Each path below is one point turned by a fixed rotation once a step. After each direction that follows a path, write how fast that rotation turns it, in degrees a step (0 if it stays still).
Each turn is a multiple of 5 degrees from 10 to 175, or 0.
Each row of a path follows its step; steps can be skipped.
Rotation 1:
step 0: [-21 -10  -1  33 -32  18  -6  -9  15 -18  12  -8 -17 -20  43 -19 -20 -13
 -44 -19  35 -22  -2  23  -3 -12   3  -7  20   2   9 -17  -3  29  20 -14
 -47   7  36   2   3  16  41 -16   0  -9  13  -4 -19  36   0  17  -6  11
  20   1  11  15]
step 1: [ -9   0   9  22 -27 -31  10  24 -24  -8   6  -7 -10  -3  -8 -66 -20   2
 -21 -23  21 -29  20  -1 -37  15  -4  -9   7 -28  44  -3 -10  -5   8  -9
 -14 -10   1  17 -13  47   2 -20 -19  -8   2  -8   5  25   1  26   8 -20
 -16  -6  26  21]
step 3: [-23 -13  36 -20   5 -12  -9 -13   1  -3  21   6  -2   1 -17 -17   5   2
  11 -21  -6 -25 -13 -11   0   5  -8  -6  -1   1   1  -3  20   6  41  -2
 -48  44 -33  12 -10  42  -9  -5 -37  14  27  13  -3 -49  -7 -10   9   7
  26  12   4  45]
step 6: [ 10 -23 -16  -2 -20   3 -14  25  18 -14  -5 -23  -7  -5  36  -2 -20   2
 -19  -1  31 -18   5  10 -39   7  22  -3 -29   0   2 -46   0  15   5   1
 -33   5 -40 -10 -21  13  23  15 -17  -2  25 -24 -19  21  17  14 -54   0
  -2  -7  33  12]
step 8: [  5 -10  30 -25  13 -16  -2 -17 -45 -17  31 -26  -7  18   8  -9 -40  -2
  -3  -3  18 -50   8 -32 -16 -24 -17   2  11  12   8  -7 -11   4  17  -4
  -8  25  -6  -4 -33  19  22  34  -8 -11 -16 -13  22  15   5  19   8 -25
  20  44  11  12]
step 9: [-16 -11  20 -28   9  10   6   3  20  -3  31  24  25  -4  30  -7 -23  12
   4   8 -11 -38 -17 -39 -24   1  -1   8   2  17  19  -4 -23 -14  56 -13
 -32 -14 -12  10  -8  42   0  10 -19   5 -18 -13  13 -22  -7   6  38  30
  16   9  24  -9]
step 10: [ 39   1  -5 -38  18  21   8  10  -5  15  56  -2   2 -42  17 -12 -22  -6
   3  -7  17   3   6 -13 -19  -1  45 -23  14  28  -7  14 -15  11  11   8
 -25  -6 -25  -9  -8  39   6 -16 -18   5  12 -19 -23 -15  10  10   1  30
  19  -1   2  39]
step 14: [ -1  15  37   4   6 -19   6  24 -22   6  38   8 -24   4  15 -12  -3   6
  28 -12  25 -40  31   5 -34 -28 -11 -44   8  12   6 -24 -12   8   9  19
 -20 -24   2   1  -5  58  19 -21  -8   0  -8  -4  20  -8   0  16   4 -38
   1   1  22   0]
step 15: [-16  -7  42  14   2  23 -12   4  20  -8  30  -8   4 -41  10 -42  -1 -35
  12  -1  20 -39  30 -12  -3 -12  -6  -1  -4  24 -10 -19 -23   4  38  -3
  13  -1  11 -16 -29  26 -25  14 -30  16  16   6  18 -39   7   3  10   5
  17  19  20   3]
step 16: [  2   8  29 -16   4  17  -7  20   2 -24  13  48  10 -45 -11 -16   3 -11
  -1  12  10   6   5 -26 -29   5  16  16  24   7 -18  -8  -8   4  23   7
 -37  47 -30  11 -15  30 -26 -20 -22   9   7  -4  31   2  27   4 -13   0
  12  11  -2  43]
Directions:
[  1  -4   5   6  -4   6   5  -2  10   1 -14  -7  -4   7   2  -5 -10  -2
   1  -5 -10   6  -3   2  -8   3   1   3   5  -4  -8   4   4   6  -3   0
   3   4   6  10   4   1   0   1   4  -7   3   5  -6  -5  -1   6  10  -8
  -4  -5  -5   6] => 10
[ -4   0   7  -2 -13   1  -2  -4   5   5  -7  -2   5  -1  -4 -11  12   5
   0   2   3   7  -2   2   0  -4  -9   5  -3   1   3  -6   4  -1  -6   0
  -6   4   5  -2  -8   5  -3  -8  -7   9  10   2   6   2  -5  -5  -8 -12
   2  -2  -2   5] => 25
[ -8  -2   7   6  -3  -9  -5   4  -4  -2   1 -11   8   3   7   0  -4   8
  -3  -4  10   4   2  -6  -2  -2   6  10  -1  10   2   1   0  -3   4   6
  -2  -4   2  -4  10 -10  -9  -4   7  -3   7   4   5  -9  -6   1   1   8
  -1  -1  -1   1] => 175
[ -3  -1  -8   9 -13   0   2  -1   3  -3   3   0  -1  -1   8   3  -1   6
  -8  -8  -3  -1   6   1   4  -7   1 -10  -9  -2   3 -14   7  -4  -5   9
   0  -2  -1  -2   0  -5   6   0  -2 -11   0   0   2   4  10  -2   4  -8
  -6   7  -4  -4] => 55
[  3  -5  -2   3   4  -9  -2   9  -1  -7   2  11   1  17   2  -1   2   1
  -7  -8  -2   1 -14  -1  -5   5  -9   0   1   1  -9  -7   2  -4   5  -1
   0   2  -7   0   2   8  -5  -4   2   0   1  -2   2   2   0  10 -11  -4
  -3   6  -3  -1] => 140
[ -5  -5   3   3  -1  -7   8  -4  -7   9  -4  -7   5   4 -12   1   1  -5
  -4   7  -4  -3  -2  13 -10  12  -3  -6   8   3  10  -3   2  -5   2   7
  -4   1  -6  -5   4  -6   8  10   4   0   4   1   5   6   1   2  -1   0
  -5   1   3   1] => 65
[  9   0  -3   0   1   8  -1  -8   7   5   5   7  15   0  -9   4  -2   8
  -3  -1  -2   0  -1  -5   0   3   3  -6   1  -5  -4   1   2  -2  -2  -7
   1  -5 -14  -1   1  -6  -1  -5   8   1  16   4   3  -3   2  -1   5   0
  10   2  -3   7] => 55
Rotation 2:
step 1: [-37   0 -12  22  27  51  20 -33   3 -24   3 -39   4 -21  -5  -6 -23   2
   4  -9  -8  -4  -5  18 -30  -5 -10   7  12   6 -23  -6   6  -4 -18 -11
  29  -1  40  -8  24   5  -5  28 -10  10   9  29 -41 -26  31   0   5   6
   0  13   0  25]
step 2: [ -7  10  32  -4   7  33  17  15  23 -14  -3  25   9 -33 -32  -6 -23   4
   6  19  -4  11 -17  -8   2  41  -5  -7  29  -5   7 -29  10 -16  -4  19
   3   4   7   1  -1  20  -6 -19 -27 -11   0   6 -48 -31  -2 -49  14  -2
   2  47  16  -5]
step 3: [ -2 -19  32 -21  19  32 -12  40   8 -25 -30 -23   9  -4 -13  -5 -30  14
  11 -17  28  13 -21  18 -10   7 -28  -5  -5   9   8   0 -20   6 -44  23
 -12  31 -20  34  22  -5  28  10 -10  10 -16  10 -23   6   3  -2   1   1
  39   6  10  20]
step 4: [ 11  -2   1 -52   0  26  19  14  -4  -9   9 -27   9 -26  19 -13  13  -2
  13  10  17   8  35 -33   9  -7 -23   0   5  31   2   6  -5   9  -6   7
  -8   5 -12  -4  30 -19  40 -27 -37  13  -5   2 -20 -49   7  -5 -14 -32
 -14   2  24  13]
step 10: [-16 -14  -7  20  -4  33  12  -1   4 -10  -7 -19   5  -9 -19 -32   6  25
 -13   3   9   8 -26  37 -15 -11 -12 -19  12 -11 -10   6   0  44  -3  16
  14  10   4 -31  39   6  11  40   1  -5  -2   4 -46  -2  -3 -40 -19 -30
  10  25   5  33]
step 11: [-16   0  48 -36  -2  15  -7  -6   5   6  -3   6  11 -28  -2  -7  10  11
  14  -1  14   9 -20 -30 -40  19  -4 -37  39   7   4  -8  -7  24   8  19
 -34 -22 -13   0   5  22  29 -10  15  15  -3 -25 -24 -18   8 -27  13 -18
   3  44  13   8]
step 13: [  3  -1  13 -10  12  30  16   9 -10  -7   1  -2 -12 -16  25  19  29   6
  16  -8  -3  57  37 -39   2  -9 -17   7   2  13  25   2 -18  -4 -12  13
  31   9  -3 -44   8  10  -5   3 -32  23  26   0 -31 -36   3 -11  20 -22
 -20  14 -17   4]
step 14: [-15  11   3  12  25  48  22   3 -17  13   2  15 -31 -31  37  19 -19  -7
  -7 -17  22  32  20  33  16  16   5  -6   7  23  32  13  -6 -14 -16   9
  -9  -7  19  11   1  33  -9  11   3  -2 -15 -22 -28  -7  10   2  13  -2
  56   8  -7   3]
step 16: [  3 -12  24 -14   5  14  39  14 -21   8  -7  16 -16 -10   6 -44  -4   0
 -14  20  18  39  12  -6  -4  -1  -7  10 -23   6 -23  -1 -37  21 -25 -13
 -34  35   3  30  18  23 -14 -11  23 -15  29  -4  12   2   1   9   8 -32
   4  25  37   7]
step 17: [-16  13   0   9  -2   1   8 -34 -33 -16   7 -18  -3   4 -10 -15 -34  25
  -9   2  -5  14  22   9 -39 -48   3  -8  -1  33 -32   2 -19   7  -9  -3
  14   0  35   5  16   1  18  10   2   3  -2  -1   9 -45  28  -7   1 -29
  20  10  26  42]
Directions:
[ -2   8  -2   2  -8  -3   4   3   8   1  -2   6  -1   3   1  -1  -4  -6
  -7   8  20   2   1  10   0  -3   4   3   0   2   2   1   4  -6   0   6
  -6   6   8  -5   1   9   2  -1  -6   1 -11   4  10  10   4  -4   6  -1
   2   1   1   4] => 155
[ 5 -1  7  2  0 -6  1  6  0  3 -2 -6  6 12  4  1 -7 -2  3 -1 -4  2 -5 16
  2  4  1 -2  5 -2 15 -4  1 -2  7  2 -3 -5 -1 -4  9  2  1  1  8  3  0 -9
 -8 -3 -6 -8  2  5  5 -1 11 -4] => 90
[-12 -15  -1   0   2  -7   6   2   0  -2   2  -6  -4  -4 -10   7   6   1
  10   6   0  -7   1   5  -5  -1  -5  -8  -3   4  -2   1  -1  -4   2  -3
  -5   5  12  -4  -3   1  -3  -1  -1   2   0 -15   3   4  -9  -6   1   1
  -5   1  -5   3] => 35
[  0   4   0  -5  -4   6   2  -1  -5   1  -5   5  -1   5  -6   9   9  -5
  -2  -7   3  12  -5   0  -2   5  -4  -6   0   2  -9  -8   4  -6   5  -8
  -3  -8  -3  -7  -2  -7   2 -14  -9  -1   7  -4   4   2   4  -6   2  -4
  -1   0   9  -7] => 160
[ -1   0  -3  -7  -2   2   6   2  15   1   1  -3  10   5  -7  -1 -12  -4
  -2   7  -2 -10   2   0   0   3 -15   8  -5   9   0  -6  -1  -8  -4  -4
   3  -1   3   9  -4  -9   3  -6  -3  -1   0   6  -5  -3   0  -3  -6   0
   3  -6   3  -2] => 20
[  2  -5   8   8  -1   3   3  -8   5  -9  -2   3   1  -3  -8  -9  -1  -6
   4   0   0  -2   3   3   5  -6  -2  -2   7  -2 -11  -7  -6  -2   3  -5
   8   1  -5   4   2   2   1  10   4  -7  -4  -4   6   1   8  -4   1  11
  -4   6  13   2] => 45
[  2  -5 -10   0   3  -6   6  16 -11  -9  -2   7  -2  -1  -1  -4   2   0
  -5   3  -6   3  -1   1   6   7  -3  -4   3  -1  -4   5  -2  10  -3   1
  -2  -2   4   9  -3   2   6   4 -11   2 -12   1  -7   6   0  -1  -4   0
   2  -4   9  -6] => 60
[ -5  -1   1  10  -3   0   3  -2   7  -2  -5   4  -3  -3  12   6  -4  -6
   3  -1  -7   3   3   1   1   2  -2   9   0   3   2  -1   7   3  -5 -11
  -3   2   1 -10 -14   2  -5   6  -5  14   2  -2  -7   1   7   7   3  10
  -2   4   0  -8] => 55
